(in the rows, 128 means zero)
Rotation paths and how fast each direction turns (deg/step):
Each turn is a multiple of 5 degrees from 10 to 175, or 0.
Each row of a path follows its step; steps can be skipped.
path 1
step 5: [126 130 131 120 135 118 117 125 129 116 124 127 128 146 124 131 123 129
 125 113 134 128 132 118 134 130 126 131 131 124 130 129 131 124 130 119
 127 130 135 122 124 121 138 123 108 132 127 128 132 132 120 122 125 123
 132 137 121 120 121 120 133 128 132 124 120 129 123 121 130 129 128 132]
step 10: [128 140 133 128 131 124 130 129 126 128 121 122 129 120 121 135 135 137
 141 122 137 121 130 131 131 134 133 123 133 130 133 130 123 129 133 124
 128 125 125 139 128 127 126 118 133 150 125 140 127 113 138 126 128 127
 123 130 133 134 136 127 128 135 136 131 131 125 120 121 121 123 134 131]
step 17: [127 139 125 123 138 133 130 115 138 128 136 121 118 127 139 131 130 127
 134 126 126 135 128 130 132 130 133 129 128 127 132 126 135 129 120 118
 123 121 129 116 122 131 118 113 121 130 128 139 138 121 138 124 131 129
 129 134 141 120 127 130 125 124 127 121 124 129 126 132 127 131 142 125]
step 33: [130 134 132 141 138 121 116 126 127 116 127 135 127 135 134 134 118 135
 136 120 120 127 130 134 128 131 137 134 122 121 129 124 134 130 136 129
 122 125 122 132 124 129 137 131 121 120 128 125 133 129 138 126 131 143
 140 138 133 123 127 122 118 122 129 129 137 132 125 119 128 132 133 120]
step 36: [113 127 125 124 138 145 123 123 135 124 123 125 118 127 127 131 124 137
 130 119 119 130 123 129 119 139 136 127 133 125 124 129 129 120 131 126
 120 123 129 127 124 129 123 127 116 124 136 134 140 128 135 126 123 124
 112 123 128 132 129 129 133 123 130 133 127 129 133 120 136 136 134 131]
step 37: [131 134 127 129 131 122 122 125 132 125 121 123 117 140 128 134 136 132
 123 124 119 123 121 121 133 133 130 131 116 117 135 136 121 126 132 123
 122 116 121 123 126 128 117 129 118 134 123 126 133 127 125 131 129 127
 124 137 128 137 126 128 125 121 123 138 125 122 127 110 118 130 128 139]
step 40: [131 121 121 123 134 119 127 126 123 118 127 128 128 135 127 128 125 127
 137 120 120 126 127 119 127 133 126 122 129 127 127 139 129 124 128 133
 116 121 122 132 132 121 131 124 116 116 121 126 134 120 119 116 130 124
 129 119 134 119 128 113 127 119 132 138 118 128 133 131 137 128 120 125]
step 41: [131 124 129 132 124 113 116 143 120 128 130 122 134 132 127 129 117 133
 129 118 130 124 135 131 126 138 136 122 118 129 132 135 125 141 130 131
 127 127 139 124 131 122 134 126 125 130 118 131 137 125 134 129 122 120
 137 128 120 125 124 122 123 125 133 138 123 128 128 113 124 133 132 124]
Directions:
[128 129 129 129 130 129 127 129 130 125 128 128 130 132 128 128 128 128
 125 128 128 128 127 126 129 129 130 127 130 126 125 129 130 127 128 127
 129 128 124 129 129 129 128 128 127 125 133 129 126 129 129 129 129 127
 125 130 130 125 128 126 128 127 126 125 127 130 128 128 128 127 129 128]
115
[125 128 128 128 127 130 131 127 127 127 126 129 127 127 128 130 130 128
 126 129 129 128 127 127 127 127 128 127 129 131 127 130 128 129 125 130
 128 126 129 126 128 125 125 129 129 129 128 132 128 129 131 127 132 130
 129 129 129 126 128 126 128 128 131 128 130 130 125 127 130 128 128 130]
100
[126 128 127 129 130 127 128 127 128 126 128 125 129 129 127 126 129 127
 129 130 130 130 128 126 128 127 127 128 126 126 126 129 129 125 127 125
 129 127 128 126 128 128 129 130 129 125 124 129 128 129 129 126 129 130
 131 125 130 128 127 132 128 127 129 127 129 128 128 126 125 128 131 128]
175
[127 124 129 129 127 128 129 129 128 129 130 125 127 126 128 127 124 126
 128 130 129 129 129 128 128 131 130 123 131 126 127 127 127 130 130 129
 126 127 128 129 128 129 129 131 127 127 127 128 125 127 131 126 128 130
 129 127 128 126 128 126 125 127 129 129 127 128 129 128 127 129 126 129]
55
[129 131 129 130 130 129 126 130 128 128 131 132 125 127 125 126 127 127
 128 127 130 128 130 128 129 128 127 130 129 128 127 130 130 130 129 127
 127 130 130 124 127 127 128 129 129 126 126 128 128 127 129 129 127 129
 130 129 126 127 127 124 127 126 128 126 128 128 128 129 130 129 128 126]
40
